The rows of R fall into 3 groups, and each row is roughly a mix of its group's hidden directions.
R, 95 rows:
[[  2  11 -37  10  10  38   6  21 -56 -26]
 [ 19  31 -36  48 -47  -8  11   9  -9  -3]
 [-40  42 -16  17  -9  24 -27   6 -45  10]
 [ 12   7 -10 -23 -43 -24  18  10  59 -18]
 [-44  47   6 -19 -27 -16  26 -33  10  -7]
 [ 24   0   9 -34 -25  -7  32  18  54 -26]
 [ 57 -20 -18  36  -8   2  42   3  18   7]
 [-37  28 -15 -24 -31  -5 -28  30 -21 -37]
 [  7   7   9 -22  40  24  10  20 -44 -46]
 [-20  31 -43  -8 -50  -7 -32  21   8 -12]
 [  4 -23  37  10  35   8 -12 -27 -10  56]
 [  0  14 -45  38 -51   1  15  -8 -21  22]
 [ -4 -14  49   4  37 -26   8 -45  26  -1]
 [ 56 -16 -12  41  -6   3  44  -2  11  13]
 [ 47   0 -30  43 -17  25  36  14  -7   8]
 [ 14 -60   1  -7   7  48  -7  23  16  22]
 [ -4  39  27  55   8  -5  16 -37 -15 -12]
 [ 55  -7 -27  30 -14  21  41  20   6 -11]
 [ 43  35  18  21  18 -33  29 -17 -33  -1]
 [ -8  21   3   8 -24 -69 -13 -15  35  -3]
 [ 23  34 -27  54 -36  12  22   1  -1 -13]
 [  4  41   3  15   9 -64 -21  -7 -10 -26]
 [ 16 -25  22  -9   4  15  27 -31  48  42]
 [-13  31 -19 -23 -48 -21 -24  28  13 -34]
 [ 31 -53   7 -17  41   9  15  -3  26  27]
 [  6 -19  46  -9  58  20   8  -8 -31  -1]
 [-26 -21  13 -38   6  32 -16  24 -28 -45]
 [ 47 -34  15  18  19 -12  34 -23  17  33]
 [ 53 -17  -4  41   6  -9  34 -20  24  23]
 [-16   7 -48  15 -24  22  -9  20 -49 -26]
 [ 14 -58 -11   0  13  43 -24  32   8  11]
 [-49  43 -11  -6 -13   9 -41   5 -32   1]
 [ 30  44 -10  36   5 -24  31 -28  -7  30]
 [ 54 -36   7  14  11 -14  40  -9  31   4]
 [-13   9  19 -47 -12 -25 -21  29  18 -48]
 [-48  39  -8 -21 -17  -7 -44   8 -26  -9]
 [ 16  -8  30   3  40  52  15  -4 -36  19]
 [  6  38 -42   8 -55   0  -3  28  -3 -18]
 [ 28 -22   3  26  41  24  54 -12 -14   0]
 [ -7  33 -17  25 -43 -55   2 -20   7   5]
 [  2 -35  29 -41  36  33   0  24   2 -28]
 [ 26 -20 -55  42  -8  -9 -22  26  12  12]
 [-31  -1  46 -34  32 -20 -24 -32  -1  14]
 [-24 -14 -14 -11 -67 -31   8   5  22 -20]
 [ 20  38  -7  22  28   5   4  -3 -63 -13]
 [  1 -37  39 -42  35  30  -3  17   9 -18]
 [-19   6   0   3 -41 -52 -10 -17  47  11]
 [ -6  17 -32  31 -42 -16 -28 -11   2  47]
 [ -6  32  -3 -34 -35  -9 -17  37   1 -48]
 [-18  -8   0  21  -4 -24 -37 -35   3  59]
 [-20   4  45   7  31 -16  -8 -54  12  25]
 [ 17  34  43 -15  34 -35  17 -13 -19 -28]
 [-49   6   8 -52   6   8 -37  16 -17 -15]
 [  9  32 -25 -14 -48 -10   7  35  13 -41]
 [-55  18  20 -28   8 -10 -43 -17 -16  17]
 [ 16  17 -61  39  -1  23  22   4  -6  24]
 [  4  24  42  37  31   1  26 -29 -25 -23]
 [ 24  31 -38  45 -45  -6  12  10  -9  -4]
 [ 11  18  16  -8  45 -36 -26  15 -16 -47]
 [ 10   8 -38  52  -4  25  16 -16 -31  32]
 [-32 -41   2 -31   0  37 -18  14  43   5]
 [ 25  -9 -43  16 -11  22   1  18 -21  58]
 [ 17   2   6  44  12   3  16 -26 -28  58]
 [ -2 -26  44  -4  55 -12   7 -26 -15  27]
 [ 28  18  -6  15  38  22   7   9 -61 -16]
 [-21 -34  14 -41 -12   0   9  10  60 -10]
 [ 30 -13  -6  21 -11  -5  43 -31  39  39]
 [  0  -9 -30  39 -17   4   1 -31  15  59]
 [ -5  24 -35  37 -51 -17  11 -21  -3  29]
 [  5  49 -35  39 -10 -29  -1 -10 -34  -4]
 [ 17   4  19  -8  36  24  26  24 -40 -45]
 [ 15 -18 -15  35  42  18  48 -14 -26 -14]
 [-32  34 -39 -10 -41   2 -39  21  -6  -4]
 [ 17  33  -9  65  -8   4  14 -28 -10  25]
 [ 15  -9 -16  45  14  31  23 -26 -20  47]
 [ 15  -9  25  10  52  31  20   1 -48  -8]
 [ 14  -4  33 -20  54 -29 -21   9  34 -19]
 [  8 -35 -10 -15  -1  59  22  27 -31 -14]
 [ 22 -18 -30  20 -10   2  56 -15  44   3]
 [-28  46 -26  40 -21  24 -15   6 -31  -1]
 [ 29  37  37  12  36 -37  10 -28  -5  13]
 [  8  -4  11  24  41  41   8  -5 -55  15]
 [  3 -12 -21  25 -23 -11   5 -33  38  55]
 [ -8 -36  27 -57  24 -11  -9  -4  34 -10]
 [ 16   1  26 -22  31   8  24  29 -21 -56]
 [-50  13   4 -31 -16 -37 -44   2 -15   3]
 [  3   2 -13  31 -19  13 -14 -24  -1  71]
 [ 55 -34 -12  11   7  21  44  24   2  -4]
 [ 49 -51 -10  -4  14  11  30  12  17  27]
 [ -4 -16  42   2  37   9 -17 -33 -20  47]
 [ 16 -28  -7  18  -4 -16  29 -30  51  38]
 [ 25 -16  21  18  44  37  34 -14 -29  19]
 [-31  -3  43 -32  43   5  -9  -8   2 -40]
 [ 25 -34  29  10  46  -1  21 -31  17  30]
 [ -8  28   8 -35 -18  -8 -21  39 -13 -53]]

Here is one row of each group, with its name. Which group are the others in?
[ -5  -6 -46  10  -5  23 -16  34 -44 -37] -> X
[-34  24 -36  15 -24 -10 -49   9 -32  -3] -> D
[-44  28 -26 -24 -33   3 -41  22  -8 -14] -> K

[-12  37 -11  19 -40 -58   2 -22   9   1] -> X
[-46  41  -5   6 -23 -19 -38 -11 -28  18] -> K
[ 29   1 -21  38  23  40   1  -5 -23  46] -> X
[ 11  -9 -10  42  20  29  17 -31 -25  48] -> D
[  5  11 -22 -12 -52 -27   9   3  56  -6] -> D
[-19 -38 -32  11 -46  15 -22  10  29  27] -> X
[  8  -4   3  33  33  39   3 -10 -51  32] -> D
[-19  18  14 -27  10  -3 -29  31 -37 -51] -> D
[-33   6  10 -15 -20 -30 -60 -14   9  28] -> D
